128 stands for zero in the data rows.
Here are some points:
[ 44  93  66 104  72 162 175 120 112 142 184 253  71 134 167 107]
[167 189 195 204 103 129 128 137 172 105 109  63 164 128 141 116]
[ 52  99  68 131 105 159 184 115 120 174 161 255  89 139 175 114]
[ 53 101  60 128  95 162 187 117 121 164 168 246  82 140 181 110]
[189  63  99  43 255  61  50 136  47 221  85 126 166 109  52 187]
[172  86  82  92 103 141 138 140 112 140 156 196 115 149  65 107]
[ 37  90  57  95  93 165 199 108 119 160 160 237  79 138 193 118]
[ 63 114  80 171  97 187 146 160  79 181 211 255 104 142 157  82]
[188 170 190 187  52 142 115 147 173  58 129  68 151 128 114 105]
[136  83  76  93 101 141 126 136 104 143 171 217 101 142  89  98]
[190  72  91  35 255  53  63 123  50 232  73 111 165 120  60 182]
[162 132 157 142  15 161 119 143 168  23 158  78 103 136  94  94]
[184 160 154 199  36 160 144 139 186  75 131 117 122 144  88  82]
[181  68  93  29 255  53  51 136  45 230  76 127 170 130  42 182]
[ 86 105  55 152 129 141 211 108 132 209 145 255 105 154 172 100]
[ 55  91  79  96 123 156 147 131  88 139 162 221  85 119 145 121]
[204  54  38  66  68 138 138 137 139 134 155 209  86 160  13  92]
[118 135 158 105 205  92 101 119 113 139  78  43 152 106 143 171]
[191  89  63 116 186 109 122 139  92 228 131 220 138 158  50 120]
[ 96 104 122  50 223  79 128  94 108 160  70  22 129 111 169 184]
[ 64  98 128  44 118 138 100 120 107  66 137  71  86  97 147 158]
[192 102  94 100 135 103 150 111 142 155  95  90 127 146  78 138]
[219 118 103 138  82 127 150 125 158 128 123 139 130 162  49  89]
[158 179 178 194  42 152 132 140 182  54 143  89 138 128 117  97]
[ 51  97  67 112  89 163 200 105 131 162 154 224  79 140 190 117]
[ 43  97  62 100 101 155 208 104 130 163 155 228  78 142 188 112]
[ 45  94  82 108 107 167 146 141  92 154 182 255  87 125 158 120]
[  2  96  96  89 139 159 130 130  74 137 180 247  80 105 205 136]
[ 66 118  76 155 115 167 180 134 118 185 169 255 107 147 178 103]
[163 159 176 165  35 150 125 144 173  31 153  78 125 137  93  98]
[ 37  95  67 118 103 168 172 126 102 160 181 255  85 136 178 112]
[ 59  93  78  79 134 147 138 127  90 150 161 222  81 127 154 129]
[176 192 192 214  80 138 133 139 180  84 126  81 159 136 124  99]
[120 139 148 119 175 103 131 118 137 139  91  36 131 113 152 153]
[177 174 192 190  80 153  98 149 161  63 133  80 160 130  96 103]
[ 56  98  66 117  91 161 200 106 131 167 154 229  82 142 188 114]
[ 37  90  74 107  95 176 152 143  91 155 191 255  79 126 158 114]
[161  79  67  99 130 138 139 133 107 159 150 214 109 152  78 115]
[189 108 100 105 142 103 147 112 140 158  91  88 132 143  84 141]
[ 92 120 139  51 197  61 145  82 149 112  51   0 123 104 182 190]
[170 186 195 200  84 138 116 145 177  70 116  66 158 130 141 112]
[ 62  96  86  98 129 151 141 129  92 139 156 206  93 118 146 125]
[148 180 189 195  59 144 136 143 173  72 129  88 139 124 134 107]
[138 155 169 131 193 108  98 121 124 134  88  37 159 106 158 164]
[129 133 157 100 217  91 104 118 124 148  75  35 156 104 141 171]
[162 178 182 187  50 148 119 145 173  56 129  87 145 126 120 103]
[133 146 165 106 217  88  94 121 123 141  71  24 148 104 147 173]
[ 60  97  68 100 106 155 182 109 122 147 149 237  98 136 174 122]
[186 170 183 193  31 153 119 143 182  49 147  78 144 137  92  88]
[ 18  97  98  90 140 151 116 145  69 138 159 232  95 110 184 139]
[176 164 183 166 100 127 110 134 158  80 116  50 158 129 116 113]
[117  94 111  69 127 111 164  87 151 112  92  30  88 132 146 160]
[160 162 167 162  97 122 135 123 170  83 111  34 151 121 124 121]
[ 68 118  64 174 121 152 211 114 129 221 155 255 112 151 182 100]
[ 70 111  74 155 108 171 174 136 110 185 184 255 101 125 166  96]
[ 50 101  75 116 110 153 183 112 118 151 157 222  84 132 176 126]
Here are 10 more points, each followed by its number:
[175 151 125 155  92 130 152 110 169 124 109 100 130 148 102 112] 0
[186 176 192 187  80 135 105 142 161  75 124  70 153 126 108 111] 1
[140 153 159 144 169 110 112 130 128 144 102  86 158 117 136 136] 2
[106 100 107  55 130 129  78 142  76 106 155 163  99 117  87 144] 3
[189 178 187 211  58 145 122 133 186  61 130  62 150 138  94  99] 4
[187 161 181 176 134 122  91 155 137 118 113  88 171 128  94 120] 5
[ 41  93  60 105  97 166 192 106 125 156 158 212  78 136 188 120] 6
[ 88 114  54 156 129 143 210 108 128 218 145 255 108 153 174 107] 7
[159 182 196 159 108 119 109 132 168  82 109  23 151 120 132 136] 8
[108 117 151  50 189  79 110  96 134  92  56   0 119  98 143 190] 9
Which of these numbered points is nearest to each point below, ignoring the direction in which the first points spread most? Its number follows each.
[124 128  74 186 157 136 194 112 125 234 135 255 137 153 160 113] > 7
[171 136 125 158  85 130 150 117 172 115 118 104 132 149 110 107] > 0
[150 175 188 153 111 122 108 133 159  87 114  41 147 120 133 136] > 8
[153 162 176 145 175 104  99 133 125 134  96  76 172 115 130 146] > 2
[115 133 130 126  86 134 162 110 172  93 115  47 108 126 152 133] > 6
[143 184 191 166 116 122 118 125 169  77 102  22 158 119 137 128] > 8
[ 53  90  65  97 102 155 178 105 130 141 153 203  75 138 177 123] > 6
[150 152 178 139 189 101  90 134 123 147  98  54 167 114 130 148] > 2
[ 89 115  63 149 139 137 200 108 126 213 138 240 113 148 174 114] > 7
[186 175 184 178  79 131 103 147 162  78 127  69 157 126  94 106] > 1
[  0 145 113 166 129 182 173 128 101 169 186 255 102 105 255 142] > 8
[ 91  97 138  62 130 130  74 137  84  81 152 111 103 102 117 151] > 3
[159 177 190 170 104 118 120 128 164  84  99  20 156 122 136 129] > 8
[115 129 125 112  90 127 167  98 177  96 118  35 117 125 156 136] > 6
[ 32  91  62 104  99 155 199 107 125 155 160 221  79 140 195 120] > 6
[217  54  41  80  56 141 154 123 140 132 152 183  95 176  18  87] > 0
[110 110 137  50 188  77 112  95 132  97  70   0 122 101 151 186] > 9
[101 116 135  50 206  60 137  87 140 122  53   0 127 106 171 190] > 9
[214 124 110 143  81 129 147 127 159 123 124 134 131 158  55  90] > 0
[ 92  88 102  79 138 133  76 149  56 128 174 216 104 119 104 138] > 3
[ 55  76  56 109  94 158 199 104 133 148 159 214  79 142 185 125] > 6
[132 137 163 122 205  93  88 131 106 144  99  66 155 108 142 160] > 2
[ 95  80 104  40 124 133 101 125 101  92 136 116  87 123 123 142] > 3
[151 174 184 161 123 117 114 127 164  85 101  35 156 116 143 137] > 8
[175 164 181 188 118 132  99 157 141 113 124 110 165 129 104 112] > 5
[157 174 172 165  98 111 118 139 167  74 110  48 149 122 128 132] > 8
[ 36  93  57 112  95 159 212 105 129 153 162 213  78 138 194 118] > 6
[102  88 111  52 117 135 101 126 107  88 137 113  91 124 119 139] > 3
[116 114 140  61 174  84 112  99 135  91  78   0 122 104 145 179] > 9
[ 29  94  68 106 109 167 166 125  99 152 202 255  83 127 181 119] > 8
[184 178 195 184  89 133  93 152 152  67 132  71 166 124 103 112] > 1
[165  79  85  49 148 105 122 112 114 139 106  88 115 136  80 144] > 3
[134 150 161 125 195  95  90 113 125 139  86  51 163 107 149 165] > 2
[157 175 173 168  98 113 118 139 168  75 110  49 150 122 127 129] > 8
[188 176 183 202  27 142 124 143 190  42 143  79 145 142  94  87] > 4
[203 127 120 155  88 120 141 137 163 123 128 125 138 157  74  93] > 0
[130 110 155  48 208  75  84 110 117  94  68   0 138  99 133 191] > 9
[ 11  88  99  88 128 159 133 128  72 134 184 239  78 105 188 144] > 8
[186 177 183 201  31 142 124 142 189  45 141  77 145 141  95  88] > 4
[131 144 156 125 200  88 100 124 121 143  77  59 160 112 144 160] > 2
[118 145 146 120 131 107 161  92 178  98  80   0 122 111 177 156] > 6
[133 146 174 116 212  91  76 130  95 139  87  46 168 101 126 163] > 2
[ 70 120  64 178 123 150 213 114 130 225 154 255 115 152 183  99] > 7
[198  99  82  89 128 104 143 118 151 147 107 105 121 148  62 122] > 0
[  8  88 102  87 130 158 129 129  70 133 184 237  77 104 189 147] > 8
[185 169 190 189 119 128  92 158 145 106 118  88 171 128  98 114] > 5
[125 142 156 123 217  95 102 124 116 158  84  49 161 108 153 168] > 2
[138 148 176 119 203  90  85 130 109 132  89  29 166 103 140 167] > 2
[211  79  52 104 205 103 121 147  79 238 119 236 160 160  33 120] > 5
[ 78 109  81 162 105 174 139 151  83 182 197 255 114 130 147  90] > 5
[ 73 121  69 174 128 151 216 111 131 213 154 255 111 155 187 107] > 7
[190  67  51  56 166 102 126 125 105 172 110 136 125 150  48 144] > 3
[134 149 165 125 207  83  93 125 121 140  71  43 166 109 143 164] > 2
[163  87  62 109 164 119 128 128 101 197 142 233 122 153  79 119] > 5
[119  69  53  85  62 158 165 122 127 128 170 217  83 148  97  98] > 0
[109  94 110  39 191  86 131  94 115 140  80  23 116 117 148 174] > 9
[172 172 190 167  75 138  91 148 163  62 133  65 145 118 100 107] > 1
[ 19 102 104  98 128 159 129 130  84 127 177 231  85 107 193 132] > 8
[158 177 188 176  84 141 107 147 160  67 132  74 146 124 116 113] > 1
[ 86 109  50 153 132 149 213 103 138 209 141 251 105 147 176 108] > 7
[110  90  76 101 108 147 169 112 116 155 155 216  94 140 130 113] > 0
[182 177 197 187  92 132  97 154 155  69 134  79 166 122  94 106] > 1
[113 117 148  50 236  63 104  94 117 131  47   0 129  92 160 197] > 9
[122 128 157  55 186  85 102 111 128  95  74   0 134  94 120 181] > 9
[ 81 109  54 172 130 148 201 108 134 212 152 255 106 151 162 107] > 7
[136 153 169 127 204 104  95 119 120 139  83  32 160 102 162 170] > 2
[160  76  82  84 149 127 103 149  69 192 151 255 123 140  60 113] > 5
[108 119 151  58 183  85 123  91 151  95  64   0 125 104 161 185] > 9
[189 179 187 207  62 143 119 135 183  63 128  62 151 136  93 100] > 4
[185 181 181 203  21 153 130 142 187  59 146  91 140 138  98  82] > 4
[ 40  93  56 107 100 159 197 103 127 150 155 219  70 138 189 113] > 6
[ 67 127  68 193 114 168 206 123 126 213 157 255 114 152 190 102] > 7
[116 110 149  53 190  80 110  95 125 107  70   0 119 108 152 180] > 9
[119  63  43  83  46 165 172 122 129 125 177 234  75 152  92  90] > 0
[117 122 151  63 220  71 106  98 122 125  55   0 130  95 157 188] > 9
[ 97 100  59 106 113 152 174 130 111 166 151 219 102 138 131 113] > 0
[232  68  86  49 255  59  36 152  22 244 100 187 177 135   5 163] > 3
[ 47  86  55 104  60 174 211 107 142 140 166 218  59 150 186 108] > 6
[177  70  62  66 153 110 127 123  98 172 124 159 121 151  61 126] > 3
[145 162 169 184  29 155 152 128 198  49 146  88 131 134 124  95] > 4
[108 107 127  51 212  80 129  91 115 137  74  31 123 115 152 176] > 9
[135 143 165 112 206  93  77 127 107 144  90  48 159 102 141 162] > 2
[183 181 179 197  12 155 138 144 195  45 149  83 136 138  92  93] > 4
[112 136 126 132  68 142 166 105 172  82 122  66 102 130 159 122] > 6
[ 41  92  63 112  98 163 198 103 131 146 145 219  73 131 195 120] > 6
[156 162 165 174   5 164 140 141 190  33 157  85 119 131 106  82] > 4
[ 66 101  69 115  89 157 193 106 141 142 149 198  80 138 174 117] > 6
[ 72 117  89 167 104 180 140 157  84 175 201 255 110 140 153  88] > 5
[ 95  90  66 102  81 155 163 120 124 143 156 225  86 148 125 108] > 0
[122 121 159  63 183  84  98 111 124  98  82   0 126  98 143 180] > 9
[168 175 164 191 102 133 136 146 171 114 118 100 154 137 126 110] > 1
[ 91 106  57 160 144 139 189 110 127 212 144 245 112 149 152 114] > 7
[ 95  99  58 107 111 152 176 128 113 165 151 218 100 138 134 113] > 0
[157 136 168 113 175  99  84 127 123 109  90  17 154 114 120 157] > 2
[130 147 166 123 196  93 103 112 114 134  80  34 155 109 146 167] > 2
[118  99  90 105 118 138 139 126 106 148 150 210 110 140 111 117] > 5
[158  68  81  44 158 106 123 119 103 130 114  97 105 131  80 155] > 3
[140  88  65 107 138 130 148 123 108 197 147 228 118 148 104 115] > 5
[166 179 192 175  90 135 103 147 162  66 125  58 152 124 112 115] > 1
[ 25  99  99  94 128 159 128 133  92 131 176 225  81 110 178 131] > 8
[111  93  60 117 129 140 179 117 125 185 143 229  99 150 132 116] > 0
[ 39  94  60 110  96 160 200 104 124 158 159 231  72 133 197 117] > 6
[  0 142 121 149 147 160 160 129 118 157 161 224 106 115 250 136] > 8
[183 104  91 107 130 110 158 110 143 159 100 105 125 147  86 135] > 0
[ 70 114  78 165 106 189 153 152  76 183 206 255 103 142 153  81] > 5
[191 144 137 183  29 157 147 149 180  87 154 129 129 157  65  73] > 4
[110 136 132 127  73 140 158 107 167  77 122  57 103 125 159 126] > 6
[122 108 148  53 200  84  91 111 115 100  78   0 132 101 136 184] > 9
[130 146 166 127 202  99  99 110 122 140  68  39 155 109 150 165] > 2
[158 153 139 178  97 130 161 115 180 124 112 101 141 146 134 111] > 0
[ 45  91  62 102  98 160 182 106 131 143 159 218  73 138 183 121] > 6
[167 152 178 134 174  95  76 140 127 119 103  46 166 111 104 148] > 2
[188 175 183 202  27 149 125 153 182  52 144  76 140 142  96  87] > 4
[ 80 128  69 193 115 159 208 119 132 202 143 255 112 154 181 101] > 7
[127 122 160  59 174  84  95 106 125  93  77   0 129 102 134 178] > 9
[124 111 176  41 217  89  63 103 105  88  66   0 146  92 143 204] > 9
[137 141 161 118 213  85  96 122 115 147  88  43 162 112 144 172] > 2
[ 71 120  74 159 149 133 210 103 135 209 130 224 114 144 200 114] > 7
[ 41  96  62 113  92 165 205 103 127 171 156 238  77 140 199 117] > 6
[ 23  92  94  97 122 158 130 126  82 129 176 226  90 107 180 131] > 8
[190  58  40  71  71 139 144 134 139 137 155 213  86 159  28  94] > 0
[113 100  54 146 138 141 208 112 121 223 130 253 118 155 151 124] > 7
